rotation ticks, each row followed by its count of ticks:
The counts run from 0 to 993.
[  9.4  -4.7 -27.3 -14.8 -14.8  14.3 -18.4  -7.0  -1.7  -5.8 -12.0 -17.4
  -6.9  -0.1  12.5  14.1 -24.5 -17.9  -9.2   5.8  19.0  29.6   2.5  51.9
   5.2 -13.6  14.2  11.9   1.6  17.9   8.4   4.0  -4.0  20.5 -12.2  11.4
  16.4 -11.0   1.6  27.9  12.2] : 531
[ 21.1   4.1 -20.3 -28.0  18.3  26.8   0.2   3.2  24.7   3.9  16.9  23.8
  25.3  22.1   9.9   3.2   4.9 -11.2  -2.1  -7.7   3.1   9.5  21.2  18.7
  -0.6 -16.7 -10.3  27.7   7.6  15.3   2.4 -13.8 -26.5  14.2  17.1 -16.3
   6.2  17.6  -4.2  12.8  13.7] : 199
[ -5.9  -3.9  10.3 -13.9 -10.0   5.9 -24.1  20.2  -6.5  30.8  35.0  29.9
 -12.6  12.9 -25.8 -29.3  -7.3   2.5  -1.7  24.4  -7.9 -20.9  13.6   8.0
  -9.3   7.8   9.2   7.3  -6.4  11.3  10.9   3.3  -6.7  -5.5  13.5   3.6
  30.2  14.7 -12.1   9.0 -17.2] : 457
[-13.4  15.4   6.8   0.5 -31.4   8.7   7.6   0.2  13.2  15.9  13.9  -4.0
  13.8  16.4   2.7 -27.5  36.1   2.3  -9.4  17.5 -25.6 -46.8  -3.7 -14.6
  -5.4  20.3  19.0   6.2  -3.3  -3.3   6.9  -7.4 -14.1   1.5  -0.9  10.8
  20.2  17.9 -19.1  18.3 -17.2] : 123
[ 24.1  -1.5 -17.9 -15.1   7.4  14.5  -7.7  23.6  36.3 -13.1  15.1  25.3
 -17.9   8.8  -6.9   9.4   3.3 -27.5 -24.4  -4.7 -14.9   6.1  -6.2  18.8
  11.9  -7.5  -0.3  17.1  25.9  -1.0   1.5  11.3 -21.6  26.2  15.5  13.4
   5.3 -15.5 -17.3   7.6   2.3] : 330
[-12.1  30.6   3.5 -38.3  -8.6  19.8   8.3  -9.4 -11.6  -1.3  10.9   6.0
  19.3  16.7  15.8   6.7  13.0  -3.0  21.5 -32.9 -10.2  -0.2  -7.2  10.3
 -17.9 -16.2  14.7 -32.6  16.8   5.5 -21.0 -12.8 -23.0   8.1 -16.9   0.0
 -16.6 -23.4   1.8   6.9 -13.1] : 113
[ -9.9   7.7  26.3 -24.1 -12.8  26.2  -2.2   0.5   5.1 -11.1 -15.4 -20.2
  18.9   0.0  -7.9 -12.9 -16.0  15.0   4.6   3.4   1.5  -2.2  20.1  -5.1
  -2.9   6.5   5.0  10.0 -33.5  11.1  36.8  11.6 -16.4 -21.3 -17.4   7.9
   3.3  35.4 -17.4  15.1 -15.5] : 580
[-23.9 -12.1  -1.8 -17.1   1.5  18.2  23.7   3.5 -12.4 -21.4  -3.9 -38.3
   8.9 -18.6  -3.9   7.7   1.2   4.1 -11.1  -3.3   5.6  11.6  24.0  20.0
  -3.2   6.3  -1.0  -3.8 -14.1   8.3  34.5  22.0  17.5  16.1   0.0   4.1
  10.8  16.8  -6.4  37.4 -22.7] : 863
[  7.2  23.1   2.3 -13.7  -2.0  -0.6  -0.1 -51.0 -33.5 -26.7  -1.6 -11.2
  32.7  -6.6   1.8  -7.6 -18.0  12.5   4.1 -14.3  -6.6 -15.2  -0.4   3.5
   0.3  -0.8   8.7  -5.6 -43.0  -0.2  21.9 -11.9  -0.3 -16.4 -14.2  16.8
   2.7  -5.2 -11.9  10.9 -17.5] : 755
[ 10.5 -10.0 -15.4 -11.6   3.4  -6.8  13.8  -7.2   9.7  -9.3   5.6  -1.9
  -8.6 -19.9  -5.3  -7.1  13.8  -9.7 -10.9  -4.7 -19.4 -11.0  30.6  27.0
   3.8  21.2 -10.5  18.5 -20.1   1.8  25.1   7.7  18.3  23.8 -10.4   3.5
  30.3   5.0 -15.6  31.1 -12.0] : 668
[-26.3 -19.6  -9.7  -5.4   1.9  17.8  37.1  20.5  -3.5 -20.2  18.0  -8.7
  11.2   3.0   6.5   7.6  -3.2  37.1 -18.8  -9.5   8.4  -0.5  13.0  12.2
 -19.6  14.3   7.7 -15.0  17.5 -10.8  13.7  12.2   8.8  25.2  10.2  12.1
  28.7  16.3  14.7  22.1 -24.3] : 681
[ 15.3   2.0 -13.9 -24.2   0.8   9.2   0.2 -41.9  -2.0  11.8  -4.4  12.0
  36.3  19.9  -0.7  11.6   8.1 -14.9  30.1  -7.6  -1.4 -23.0 -18.3  20.8
  10.9 -29.8 -14.3  20.7 -27.0  11.9  25.2 -15.6  -0.2  13.3  -7.8  -7.4
   5.0  -3.6  11.9  -0.8   2.3] : 561
[-32.9   2.1   0.5 -15.6   6.9  -2.4   2.1   9.6  -8.0 -19.5  19.8 -17.4
   1.0   7.1   8.2  10.2 -10.7  26.9  -8.0  -5.0 -16.3   9.5   3.7   0.3
 -26.8 -16.8   8.7  24.1  -1.4  27.3 -12.2  14.5 -24.6   3.2  26.3  23.3
 -27.1  22.4 -21.5  16.5  19.8] : 6
[ 29.0  16.5  -3.9 -29.3  -1.5  11.1  -2.0 -19.1  14.1  -2.3 -15.5  11.9
  29.6  21.0  -1.9  12.2  11.0   1.1  14.9  -8.8 -17.5  11.0   6.2   9.6
   5.8 -17.8 -20.8  20.4 -15.5  22.5  24.2 -13.8 -10.9  21.4  19.2  -7.3
  11.5   8.5   7.1  25.4  13.1] : 380
[  7.9  -5.7   0.8 -12.1   4.7  -7.9 -35.5 -19.0   7.6 -17.9   8.5  -8.0
  26.9  12.1  15.9   3.4  14.3 -25.2  -2.1  14.7 -16.8   0.3 -14.3  10.2
  -6.9 -12.1  -5.0  -8.5 -16.4  -5.3  39.6  15.3 -35.8 -28.4  16.7   5.5
 -10.8  -6.9 -20.3  -3.4  -3.5] : 909
[-48.8 -19.0   1.6  -3.8   8.9 -19.8   8.6   6.8  16.2  -9.1   5.5 -45.4
  18.3   7.5   8.9 -17.8   0.9   8.5  -0.2 -15.5  15.3 -23.9 -12.2  13.8
  -9.2   8.6  -8.8   2.7 -12.9  -8.9   0.8   8.3 -23.0  25.0  -4.1   2.1
  13.6  15.5   2.9  -7.7   7.2] : 35
[  3.3 -17.7 -27.8  -3.5  -7.6 -17.2  -6.5 -21.8 -25.5  -2.7 -13.9  -3.5
   4.6  -0.5 -27.4  23.2  -5.0 -18.0  -5.4   9.1  -2.0  21.4  15.8  21.3
   8.0  -9.2  -9.8   9.2 -25.4   7.3   7.4   9.4  -0.8  26.6   4.4  23.0
  33.6  -5.5  17.9  27.1  18.9] : 357
[  0.4  10.3   2.0 -26.9 -13.7   2.6 -23.9  -2.9  11.7 -22.1 -19.2  10.9
 -11.0  -6.8 -13.7  -5.7  -4.3 -16.4  28.8   3.5  -0.6  -2.5  16.5  42.4
  -0.5   2.0 -13.3   7.1  -8.0  22.6 -24.2   3.7 -16.0  24.0   4.0  -6.6
  -8.2  -8.8 -36.5  27.0  35.3] : 974
[-40.1  -0.6 -13.9  11.2  -8.9 -27.4  -2.2   5.8 -18.3  -1.8  14.0 -17.1
 -17.6   8.0  -6.1 -25.0  -4.6  -7.1 -16.1   7.7  -9.2 -37.6  12.5  -2.6
   6.8  25.7 -22.1 -17.4  -7.1 -26.3 -13.1  16.9 -16.1   8.6   4.9  21.9
  11.2  12.9 -19.5   7.5  -5.7] : 804
[-31.8 -18.5   0.0   0.7 -17.0  14.8   6.8   0.4  -3.8   1.3 -18.6   0.9
 -16.8  -1.2   2.6   7.3 -12.2  -4.8   3.1  -5.0   7.3 -53.4   0.1 -16.9
   8.4 -19.5 -13.8   0.4   7.6 -26.3  13.4  23.7 -13.7 -12.2 -18.3  15.6
   5.5   8.2   4.4 -10.2  26.9] : 412
[  7.7   2.8  30.5 -10.9   7.9  37.4 -45.6   7.4  18.6  17.2 -28.6  25.2
  10.4  16.2  -8.5  19.0  -4.9 -12.5  -8.0 -10.3   0.3  22.0  22.2  13.4
   6.1 -12.9  -4.2  -3.7 -12.0  13.2  10.4  13.7 -17.6  26.9  14.6  12.3
  20.4  -2.2   4.8  -0.5  13.5] : 69
[ -6.8  13.7   4.8 -16.3  -0.7   7.5   3.0  13.2  13.0  13.4   1.0 -18.4
 -18.1   0.4  16.3 -25.0 -25.0  20.5  -7.3 -33.2  -6.0   5.5 -15.8  19.1
  -9.7 -19.3  10.0  28.6 -10.9  28.6  17.2  -0.2  19.2  24.5  -3.0  11.4
   0.3  -8.6  -4.6  40.2 -13.4] : 840
[  4.6  30.4  -1.5   3.2 -40.7  -0.3 -19.0 -20.1  -9.1  -8.4   3.7  32.0
  16.5  -0.3   2.0  -8.4  18.7  -7.9   9.8  37.6  -2.8 -40.6  -1.9  -7.3
  -5.9  21.6  11.8   0.4  -1.7  -6.3  16.6   3.4 -12.8  -6.3 -17.3  16.7
  16.2 -16.9 -16.8  16.4   4.8] : 125
[-29.3  -2.5  15.2 -19.7 -22.7  17.7 -36.1  24.9 -28.1  14.5  -5.3  -8.2
  -6.3  -7.5 -11.1 -12.5 -26.3  11.7   4.8   2.6  -6.8  18.2  17.7  -1.8
 -20.5  -7.0  10.5 -19.6  -9.8  20.7  16.9  23.6  -5.2 -15.6   3.0  23.3
   5.3  10.3  -2.6  29.7 -10.8] : 268
[-25.6  24.5 -23.5 -22.2  -4.8  -2.4  36.1  10.6  18.5 -20.7  16.4  -4.8
  -8.8   8.1   3.9  22.2  14.3  19.1  -0.3 -17.3  -5.6 -33.0 -41.5   5.5
  -8.9  18.8  -9.4   4.7   3.3 -12.1  12.0  -2.6   0.4  24.1   5.4  19.8
 -12.0  -6.0  -1.6   1.9 -19.0] : 498
[ 19.0 -10.9 -24.2   7.4   0.2   8.7   0.9   3.1  13.4 -11.8   9.2  -2.5
 -40.4  -7.2   2.7 -20.8  -3.4  -3.5 -57.3   5.0 -22.4   0.6  11.1  11.3
   8.0  -7.7  14.6  12.9  10.6  -0.8  14.0   9.8  -6.4  10.3  17.3  13.1
  13.4   0.3 -26.2  35.7  -5.2] : 334
[-33.5 -28.4   8.4   7.0   4.1   3.4   2.6 -16.8  -4.3   4.3 -19.7 -16.9
  12.2  11.4   6.9  10.8  17.9  -7.7  -1.7 -24.3   7.7 -38.3 -12.6 -11.5
   6.4 -20.3  -2.3   4.4  -9.3  -9.1   7.1  27.7  -8.0  16.7  17.3   5.8
   9.8   2.5  -3.1  -7.6  37.1] : 230
[-20.8  20.1   2.5 -14.8 -29.5   6.0  -0.2  26.0  33.2  -9.6   8.5  15.7
 -19.5   8.1  -4.5   7.0  -6.9   8.8   4.9  16.2  -2.0 -17.8 -44.7  11.8
  -9.7  -3.6   4.1  20.0  21.3  -0.7  -7.7   1.1  -5.2  18.1  12.5  26.2
 -12.9  -6.6  -4.5   2.5  12.0] : 324
[ 16.6  14.8  -9.3 -32.1   6.8  -2.2 -41.3  -5.9   0.4  17.3  23.0  13.7
  -3.4   5.7 -21.6 -12.8   5.7 -13.1  31.2   1.6   2.2 -14.8 -19.0  31.9
  -6.3  12.4  19.3  -2.2 -26.8  26.2  12.7  -5.6 -12.5  -9.9  20.7  -2.8
   2.3 -12.0 -22.1   0.0 -27.9] : 452
[  9.0  25.1 -15.4  -3.7 -20.0  11.6  -0.2  18.2  -4.4   2.0  25.9  13.7
  -2.9   0.3   9.3 -14.0  -4.6  16.8 -29.6  13.2 -16.6 -30.1   3.6 -18.7
 -11.0  19.7   6.1 -12.6  12.2 -17.5  24.8   4.0 -15.5 -27.8  -3.7  25.4
  12.7  -8.4 -11.0  24.6 -24.1] : 131
[-18.0  16.3  -0.7  -8.9  16.3  29.4 -17.5   7.5   9.3 -17.2  -5.3 -28.1
  21.6  15.4  26.9  27.0   7.2  -3.8  -4.2   1.7  -1.8  35.1  -6.8  19.3
  -7.0 -17.1   3.2   3.0   6.9  15.4   8.3  21.5 -40.4  28.5   5.4   6.4
 -18.5  13.6  -6.5   3.2   3.7] : 707
[-35.7   6.6   6.4 -15.1 -24.2  14.2  34.8   3.9   3.2 -14.9 -17.4 -19.8
   1.6  16.2  -9.2  23.6   7.9  21.3   5.5  -6.7  -8.6  -3.7 -18.0   2.7
  -6.8  -9.6  11.2   7.7   5.2  13.5   9.1   8.3  10.2  46.4   9.8  15.5
   7.1   9.0  13.3  30.3  15.3] : 687
[  4.7  12.2   5.0 -16.1 -11.3  14.5 -16.5 -27.4  12.3  11.0 -16.5  11.6
   6.9  33.6 -24.1  -2.4   9.2 -18.8  16.1 -11.2  -4.3 -31.7 -20.1  14.7
  17.2   5.3   2.8 -26.8  -2.1  -1.8   1.2  -2.8 -29.0  18.2  12.7  -7.9
  25.0  -0.4  -2.3 -27.5 -18.6] : 431
[ -0.9   9.6  -1.8   6.2 -20.5  12.6  -7.8 -20.6  -9.0  27.7  -7.3  18.0
 -13.8  29.9  -5.2 -19.4 -17.0   6.6 -21.6   8.6 -14.9 -43.0   5.6 -14.7
  21.2  15.0  11.7 -22.1   0.0 -16.9   1.1 -11.0 -18.4   1.1   1.9  15.9
  35.4   2.1   7.0 -10.1 -32.1] : 435
[-30.6  26.4   0.8  -1.0  -0.5  15.1 -19.3   6.0 -27.1  12.2  -3.9   2.7
  -4.8  20.5  -8.9  -7.1 -10.9  -0.8 -14.0 -16.0 -19.8 -10.4  15.0 -36.0
   2.3  -6.1   7.3 -23.8 -10.0  -4.3 -16.3  11.7 -34.3  -3.2   5.9  37.3
   3.1  -4.3  -8.2   4.5   2.2] : 441
[-10.1  12.6   4.9 -28.6  -6.0  12.5  14.3   1.2   2.1  12.8   2.9  -3.2
  21.4  30.1  14.1  14.4 -14.6  35.6   9.3 -18.5  -4.1  13.7 -10.6   8.7
 -11.7 -29.8  -8.6  14.7   3.5  20.6  -2.3 -13.1 -11.0  27.6   4.7   6.9
  -4.6  12.0  35.9  11.4   7.9] : 375
[ 12.1  -8.5 -41.4 -17.4  17.8 -13.2   5.4 -25.5   7.5   4.6  -4.8 -14.8
  -4.2  13.8  -9.1  28.6  10.6 -23.8   0.4 -21.8 -34.7   1.8  -9.2  16.0
  17.3  -9.7 -17.6  11.6 -15.8   4.7  12.7   4.3   2.3  23.6  20.6  25.6
   3.3  -4.7  20.4  10.8   5.2] : 359
[ -2.1  -6.4  -4.6 -30.5  -4.7  -2.5 -18.7 -20.8 -29.0   0.3  33.2  41.8
  -4.5  -4.1  25.5  12.4   9.3   0.5   8.6 -16.3 -14.3 -14.1  22.4  16.7
 -13.5 -21.1 -12.6 -31.8  11.5  -3.8  -7.5  -3.9   2.7 -10.0   0.5  -1.8
  -4.3 -35.5   0.1  -5.6   8.5] : 286
[ 16.9 -25.9   2.7 -34.3 -19.4   3.6 -10.2 -28.1   7.4  -0.4  16.1  12.6
   2.3   4.6  -5.2   3.5  -6.5 -23.7  -3.5 -27.1  -9.5   0.3 -11.3  22.8
   6.9 -53.0   4.4  -0.4   7.0  -8.1  -6.8  -7.1 -17.3   0.7 -20.5  20.4
   8.8 -27.4   8.6  -1.6  25.3] : 924
[-26.4  19.3 -23.0   2.5  21.0  34.6  10.1  13.5  -8.5  10.6  12.3 -14.8
   3.3  20.2  30.3  12.9  -1.7  10.5 -42.7  -1.5  -0.9  -7.0   9.1 -11.5
   4.8   0.2   5.3   9.6  14.0  -1.1   2.7  14.4 -26.7  16.9   5.3  14.2
 -10.4  22.8  -0.5  10.0 -17.0] : 702
[-31.3 -10.4  -2.9   8.1   4.1  37.1  22.2  -8.1 -15.4  13.6   2.2   6.9
  10.5  23.5   5.4  22.7  16.7  13.8 -20.2  10.0   2.6 -28.9  25.3 -11.4
 -10.1 -13.0   2.8   2.3  16.0  -8.5   4.3  16.5  -4.2  33.1   6.6  11.8
  15.0  30.2  20.2  -1.2   2.1] : 876
[-28.4 -15.9  18.5   1.7  -1.8  -5.1  -5.1  -0.8 -10.3 -22.7  16.6 -12.0
 -24.1  -3.9  -5.4  12.9 -16.2   1.1 -36.7 -13.4 -31.7  17.1   2.7   0.1
   3.3 -16.7  -6.4  -4.6  -1.4 -17.9 -13.2  10.1 -15.5  22.7  14.3  43.6
  -4.0  -9.9 -10.9   3.8  -0.8] : 158
[ -1.6 -17.0 -13.3 -15.4  -6.5   4.9   3.9  -8.3 -25.5  23.5  41.0  20.5
 -25.8   8.2  13.7 -23.8  -2.3   2.5 -20.2  -8.2 -20.9 -43.5  38.6   4.7
  -6.5  -8.1   1.7  -8.5   8.2  -7.3   5.5  -2.0  12.6 -23.1   0.4  -1.7
  13.4   0.2  -6.6   4.6 -17.8] : 283
